In the rows, 128 means zero.
Named turns come first, each shown by rows before and after it. Which turns, in which order, take the first row of each pair that follows to the second? Write the first one first, as in the answered first pair.
q307:
[164 167 116 165 146 136 132 131 130] => [129 171 109 164 153 139 140 130 113]
[122 138 146 103 161 131 106 126 132] => [138 138 147 106 159 129 103 125 136]
[149 133 131 141 143 121 111 112 158] => [135 143 119 154 145 130 115 107 151]
[168 170  61 161 142 151 130 118 102] => [124 167  57 141 159 154 142 127  84]
q475:
[149 158 101 120 185 146 111 138 123] => [190 135 142 143 101 130 114 129 156]
[160 171 134 144 134 129 154 165 125] => [150 162 146 136 113 126 164 168 124]
[156 160 198 106  98  95 154 176 129] => [115 178 164  83 162 104 153 184 101]
q72:
[132 155 162 174 143  98 105 129 158] => [122 114 170 145 130  83  99 118 168]
[ 81 133 100 143 148 146 126 104 114] => [ 77 128 110 145 149 140 121  99 121]
[ 70 131 115 153 128 122 109 142 145] => [ 68 113 113 139 122 119 107 140 147]
Pairs:
(two turns a pair)
[117 101  76  94 147 100 112 100 139] => [160 112  64 118 119 111 116  98 144] -> q475 then q72
[122  89 156 163  40 126 106  89 158] => [ 68  97 136 166  51 139 120  83 130] -> q307 then q307
[117 158 181 133 135 112 136 161 128] => [107 149 158 111 178 112 119 151 126] -> q72 then q475
[141 130 125  99 170 121 127 138 135] => [167 142 118 129 158 128 121 127 142] -> q307 then q307
[100 158 152 127 116 123 138 146  97] => [124 170 134 121 161 123 117 144 106] -> q307 then q475
[149 152 154  82 150 109 156 198 113] => [170 153 158  92 135 109 153 197 121] -> q307 then q475
[117 162 140 120  81 135 130 110 126] => [128 180 116 128 127 147 111 104 126] -> q475 then q475
[124  95 125 128  62 136 138 124 143] => [100  90 109  72 130 127 139 144 125] -> q475 then q307
[125 117 110 111 194 128  89 100 137] => [165  91 152 127 114 112  91  95 169] -> q307 then q475
[101 127 122 123 130 142 125 116 134] => [118 114 134 105 132 133 119 124 144] -> q307 then q307
[101 159  87 123 112 148 170 135  80] => [ 79 165 127 106 142 124 161 151  84] -> q72 then q307
[194 132 103 104 149 128 131 121 133] => [188 123 122 127  83 131 150 117 133] -> q475 then q307
[148 206 155 140 132 127 117 151 140] => [129 144 185  91 114  95  95 134 168] -> q72 then q72
[122 106 127 100 129 118 115 120 123] => [153 114 123 123 118 122 107 114 137] -> q307 then q307
[104 157 136 170 122 121 113 127 124] => [ 86 140 145 147 133 109 106 122 126] -> q72 then q475
[114 141 117 124  90 141 179 169  70] => [143 121 140  93  87 120 170 184  86] -> q307 then q307
[101 125 120 115 127 132 136 109 122] => [128 114 135  98 121 121 128 115 136] -> q307 then q307
[135 123 126 114 151  79  93 146 140] => [144 103 119 103 113  81 106 150 139] -> q475 then q72
[184 164 140 105 126 124 161 144 136] => [154 163 131  88 146 127 168 153 119] -> q475 then q475
[112 185 145 120 173 124 127 138 131] => [159 175 165 132 145 115 114 135 160] -> q307 then q475
[114 165 136 119 174 120 126 151 118] => [149 152 151 134 158 108  99 133 152] -> q72 then q475
[163 102 102  99 125 143 134 139 125] => [173 138  98 137 132 155 134 138 125] -> q307 then q72
[136 113 109 137 117 129 117 134 150] => [115 112 110 136 107 129 126 137 138] -> q307 then q475
[137 134  64 119 138 149 126 135 134] => [117 110  99 106  79 138 148 142 130] -> q475 then q475
[154 109 146 106 155  99 107 130 156] => [127 103 147  86 162  97 119 140 141] -> q475 then q475
[123 118 122 141  86 156 119 128 126] => [ 99 112 121 105 115 148 127 141 112] -> q475 then q307
[102 102 109 102 116 135 152 140 107] => [147 142  86 148 144 153 136 133 120] -> q72 then q475
[127 124 130 153  87 142 141 129 117] => [101 137 106 142 133 149 140 131 101] -> q307 then q475
[155 130 190 130 148 153 119 172 180] => [122  98 185  89 126 149 144 180 157] -> q475 then q72
[ 90 130 146 170  92 120 124 116 116] => [108 149 119 182 141 129 103 107 118] -> q475 then q475
[120 146 109 156 169 134  98  96 148] => [ 66 113 148 120 104 120 140 117 129] -> q475 then q475
[119 216 124 149 187 126 160 141  97] => [196 203 147 169 160 112 132 131 146] -> q307 then q475
[130 130 129 124 114 124 146 130 113] => [131 146 121 135 131 128 142 132 113] -> q72 then q475
[148 148 116 133 141 146 132 132 117] => [124 132 136 119 112 138 150 141 108] -> q475 then q475
[170 177 141 154 154 135 130 150 135] => [120 182 130 150 167 144 141 151 109] -> q307 then q307
[ 95 140 146 115 163 119 131 139 121] => [139 139 131 128 174 123 106 119 143] -> q72 then q475
[156 108  80 161  81 127 143 116 139] => [121 140  84 188 103 136 146 115 123] -> q307 then q72
[ 52 157 123 168 152 144 125 114 116] => [124 160 123 166 187 134  84 107 156] -> q307 then q475
[108 157 133 101 196 116 135 147 134] => [136 127 189 118  96 101 146 143 160] -> q475 then q475
[175  73  71 118  82 139 142 122 123] => [152  89  41 107 139 150 135 125 107] -> q475 then q475
[ 76 160 134 134 161 128 134 141 109] => [ 87 128 148  83 155 107 131 152 116] -> q307 then q72
[162 141 127 171 119 134 117 131 142] => [ 93 137 113 127 150 136 141 151 103] -> q475 then q475
[120 133 108 171  96 155 132 102 105] => [ 81 135 118 157 117 149 136 112  94] -> q307 then q72
[146 186 122 139 186 137 140 155 117] => [156 185 141 185 115 143 147 138 127] -> q475 then q307
[149  97  81  89 132 133 120 125 124] => [166 107  70 112 125 138 114 118 125] -> q307 then q307
[178 130  90 109 118 144 131 153 104] => [173 142 134 135  81 137 142 163 113] -> q72 then q475
[179 108 100  90 169 143 114 133 138] => [202 111 109 111 111 148 138 140 139] -> q475 then q72
[104 152 116 161 152 141 125 114 121] => [ 83 127 127 127 159 126 127 120 120] -> q307 then q72
[168 127 119 125 120 126 152 147 101] => [156 136 107 135 120 136 154 142  96] -> q307 then q307
[123 141 142 135  91 128 137 144 131] => [133 162 111 144 145 137 120 139 133] -> q475 then q475
[ 92 118 104 100 137 164 126 122 124] => [145 119 106 102 150 156  99 113 151] -> q307 then q475
[103 113 140 114 182 110 118 117 151] => [117  96 170 122 122 101 127 116 163] -> q475 then q475
[147 121 123 145 114 119 113 110 160] => [117 105 140 117  94 108 134 124 145] -> q475 then q307
[105 124  69 139 105 160 151 109  97] => [104  91  99  69 120 133 152 134 106] -> q307 then q307
[ 82 122 163 143 130 124 135 138 103] => [105  97 173 115 117 112 133 141 118] -> q72 then q307
[166 115 138 162 112 132  94 121 150] => [100 132 114 179 126 153 111 109 116] -> q307 then q307
[110  98 139  66 127 110 106 104 148] => [165 118 126 120 104 123  92  85 172] -> q307 then q307
[153 146  89 109 190 140 125 132 121] => [125  98 149  90  82 119 165 147 121] -> q475 then q475
[169 119 107 154 112 137 121 108 151] => [ 97 119  95 112 148 140 147 127 107] -> q475 then q475
[150 121  97 151 154 145 112  94 122] => [128 105 123 161  88 140 131  91 121] -> q475 then q307
[151 119 126  93 114 130 134 137 126] => [167 142 121 123 116 137 133 134 128] -> q307 then q72
[104 131 134 140 115 126 166 117 114] => [105 142 131 148 158 127 142 107 124] -> q475 then q72
[180 148 116 137 153 114 144 172 126] => [140 133 132 111 132 109 168 187 105] -> q475 then q475
[145  98 145 108 133 108 108 120 151] => [151 127 121 161 123 129 104 100 147] -> q307 then q307
[145 124 137 157 129 132  99 101 166] => [111 102 162 131  91 124 124 117 151] -> q475 then q307
[102 125 119 103 122 125 107 125 137] => [131 123 123 106 113 123 101 124 152] -> q307 then q307
[144 129  62 132 155 150 115 114 107] => [106  91 111 109  70 133 154 128  97] -> q475 then q475
[132 135  94 160 132 168 116  87 133] => [ 99 112 122 145  86 161 140  95 121] -> q475 then q307
[113 131 123  92 125  78 150 146  71] => [149 159 109 129 179  79 110 127 100] -> q475 then q72
[142 159  90  97 122 138 166 158  81] => [170 199 115 153 150 130 127 146 118] -> q475 then q72
[127 100 108 102 164 128  96 101 137] => [148 106 107 116 157 131  92  95 147] -> q307 then q307
[149 111 129 108 111 122 137 125 134] => [139 125 114 107 122 131 152 135 114] -> q72 then q475
[156  92 104 142 147 118  73  91 160] => [113 110  83 163 154 135  86  82 137] -> q307 then q307
[137 141 124 166 105 149 131 111 142] => [ 92 146 110 139 139 154 142 124 113] -> q475 then q475
[168 122 100 143  93 143 135 145 114] => [138 129  82 125 132 148 142 149  95] -> q475 then q475
[ 78 146 140 153 132 135 127 134 125] => [113 151 132 149 168 130 103 130 142] -> q307 then q475
[ 87 139 169 128 113 121 158 149 120] => [ 88 148 149 122 179 121 119 132 133] -> q475 then q72
[141  97 156  51 126 101 127 153 135] => [208 139 131 145  94 131 110 122 158] -> q307 then q307
[139 147 173 169  85 127 142 135 141] => [ 77 162 148 152 126 139 157 140 104] -> q307 then q475
[125 130 165 111 153 108 143 181 124] => [141 128 157 113 174 105 119 168 139] -> q475 then q72
[174 194 149 156 148 118 113 141 134] => [ 96 174 162 103 137 111 151 165  95] -> q475 then q475
[118 145  76 143 107 159 130 116 122] => [ 97 133  86 133  95 152 141 118 114] -> q475 then q307
[ 83 144 130 152 145 138 129 149 127] => [109 137 130 158 158 133 102 133 148] -> q72 then q475
[ 64 144 121 114 153 128 144 116 116] => [140 145 121 112 187 118 104 112 155] -> q307 then q475
[107 154 181 169 126 118 138 135 120] => [ 91 119 189 134 120 105 135 132 124] -> q307 then q72
[174 138  90 132 154 137 116 121 124] => [163 120 150 142  81 117 129 129 143] -> q72 then q475
[135 141 146  93 102 127 176 182  96] => [158 162 114  96 168 134 150 174 100] -> q475 then q307
[110 127 102 115 137 136 170 144 104] => [159 155 107 166 145 140 143 132 128] -> q72 then q475
[152 158 114 171 160 142 105 100 141] => [ 63 127 146 115 120 132 156 129  99] -> q475 then q475
[137 158 132 148 125 149 146 138 132] => [116 150 137 134 115 145 157 144 124] -> q475 then q307
[141 133 113 140 163 127 112 120 138] => [140 123 131 164 104 128 125 115 141] -> q475 then q307
[105 131 186 141 128 103 112 135 158] => [107 129 180 126 155 101 111 143 153] -> q475 then q307
[108 161  90 167 118 157 144 129 108] => [106 151 110 168  83 148 154 130 112] -> q475 then q475
[125 143 157 165 102 124 131 128 124] => [ 98 131 162 153 104 118 131 127 121] -> q307 then q72
[143 162 118 155 119 137 155 142 120] => [108 148 124 123 132 133 163 150 106] -> q307 then q307
[102 129 131 154  96 140 175 166 101] => [165 150 109 191 122 150 142 147 131] -> q475 then q475
[141 112  77  91 162 130 108 115 118] => [135  83 121  84  84 113 129 122 123] -> q475 then q475
[ 59 136 145 159 116 125 119 113 135] => [ 68 118 135 144 139 121  98  99 148] -> q475 then q72
